Z319: [-25 -44   5 -43   4]
Z673: [ 32  30  27  32 -28]
Z270: [-31 -32  39 -75   4]
Z117: [-42   5 -43   4   4]
Z186: [ 27  30  51 -32   0]
Z92: [-31 -80  39 -75   4]
Z603: [ 27  30  32 -32   0]
which: [  5 -43   4   4]
Z117
which: [ 27  30  32 -32   0]
Z603
which: [27 30 32]
Z603
which: [-44   5 -43   4]
Z319
which: [-42   5 -43   4   4]
Z117

Z890: [-47  68  31 -52   7  -7  15]
Z568: [-52   4  31 -52   7  -7  14]
Z251: [ 34  68  31 -52   7  -7  14]
Z26: [-11 -27  31 -52   2 -36  29]
Z574: [-47  68  31 -52   7  -7  49]
which: [ 34  68  31 -52   7  -7  14]
Z251
which: [-47  68  31 -52   7  -7  49]
Z574
which: [-27  31 -52   2 -36  29]
Z26

Z110: [-27  23 -41  24 -31 -18]
Z686: [-34  25 -59  11  -9 -17]
Z967: [-20 -55 -31  52  24 -34]
Z277: [-20 -55 -34  24 -31  52]
Z886: [ 11 -41  23  62  11  72]
Z595: [-20 -55 -34 -20 -27  35]
which: [-55 -34  24 -31  52]
Z277
which: [ 25 -59  11]
Z686
which: [ 23 -41]
Z110
which: [ 23 -41  24 -31]
Z110
which: [-20 -55 -34  24]
Z277

Z275: [ -7  38   5   7  -6  -6 -11 -12 -14  -4  12   5  10   0  -6 -21   3 -19
   1   1   0  -4  14  -1 -10   1   2   9 -10   6 -13  -3   2 -23  -1   1
   6   6   0  -5 -71]
Z162: [ 54  13   0  11 -18   6 -10  -1 -16   5  10  -6   1  10   2   0  11   5
   8  -7   8  23 -21   3  28   7 -18   0   8  25 -16  12   2  29   5   4
   3  34  12   4  -3]
Z377: [ 13 -11  -9  -3 -15 -17 -12   7   1 -24  18   9  -9   6  -1  -4  -3   2
 -12  -3  -6   0   4  -2  11   1  -1  -7  -5   1 -27 -25 -16 -23  -1  12
   6   6   0  -5 -71]
Z122: [-24 -26  -8  -1 -10  23  -3   3   3 -20  -9 -13   1  -2 -13   2  10 -11
 -11  -8   4   7  -9   4 -27  15  11   1   6   0 -15 -11  16  -3   5   5
  39 -26  -4   2 -23]
Z187: [ 54  13   0  11 -18   6 -10  -1 -16   5  10  -6   1  10   2   0  11   5
   8  -7  13  13   8   1   9  -4 -16   4  -1  14  -2 -24  23 -25   1  23
  -1   5   5 -33   6]
Z875: [ -7  38   5   7  -6  -6 -11 -12 -14  -4  12   5  10   0  -6 -21   3 -19
   1   1   0  -4  14  -1 -10   1   2   9 -10   6 -13  -3   2  32  -3  10
   5  18   0  12  -6]
which: [ -7  38   5   7  -6  -6 -11 -12 -14  -4  12   5  10   0  -6 -21   3 -19
   1   1   0  -4  14  -1 -10   1   2   9 -10   6 -13  -3   2  32  -3  10
   5  18   0  12  -6]
Z875
which: [ -5   1 -27 -25 -16 -23  -1  12   6   6   0]
Z377
which: [ 10 -11]
Z122
which: [-10   1   2   9 -10   6 -13  -3   2 -23  -1]
Z275

Z367: [ -3   1  43  24  -7  30  37  39 -11  -5 -15  -9 -11  17 -19  -2  13 -14]
Z368: [  3  28 -24 -48  21 -36 -16 -32  -2   8  -2 -18  26 -12 -12  -4  23 -12]
Z108: [  0   0 -29 -12  -2 -21 -30 -31   7  -1   9   4  -3 -20   9   1 -11   4]
Z696: [ 26  -4  52  77 -21  51  36  38 -41  19 -33 -22  -8   6 -43 -24 -20 -37]
Z515: [ 17  15 -26  -6  29 -10 -16 -22 -15  22  15 -15  15 -10 -12 -10  -9  -5]
Z796: [ 45   4 -10  32  40  14  -5  -4 -44  42  18 -39   5 -19 -27 -45 -36 -10]
Z845: [ 11 -42 -29  11  36  -2 -23 -21  16  20  11   1  48  16   1  -7 -35  29]
Z378: [-28  13  46 -12 -14  19  49  54  12 -31  -3  14   1  48  16  22  44   6]
Z165: [ 15 -16 -37  -7  23 -26 -37 -41  -3  23   2  -2  -7 -21 -14  -5 -25   1]
Z563: [  4  -5 -22 -13  -8 -21 -27 -35   1   8 -21   2   9 -20 -12   2  -5  -9]
which: [-48  21 -36 -16 -32  -2   8  -2 -18  26 -12]
Z368
which: [-28  13  46 -12 -14  19  49  54  12 -31  -3  14   1  48  16  22  44   6]
Z378

Z55: [-22 -22  21 -25  58   3 -45]
Z863: [ 28  22 -20  25 -59  -6  40]
Z895: [ 42  20 -16  25 -60 -13  25]
Z123: [-64  -2  -6  -9  29  28  41]
Z592: [  3  22 -23  22 -50   4  59]
Z810: [-42  14 -19   9 -12  22  67]
Z400: [-50 -23  22  22   3 -23  -7]
Z411: [-13  21 -24 -11  16 -21 -67]
Z716: [-13  21 -24  19 -39  11  65]
Z258: [ 39 -15 -20 -11  16 -21 -67]
Z492: [-28 -22  20 -25  59   6 -40]
Z171: [ 16  23 -22  19 -39  -1  50]
which: [ 23 -22  19 -39  -1]
Z171
which: [-13  21 -24  19 -39  11  65]
Z716
which: [ 21 -24 -11  16]
Z411
which: [  3  22 -23  22 -50]
Z592
which: [-19   9]
Z810

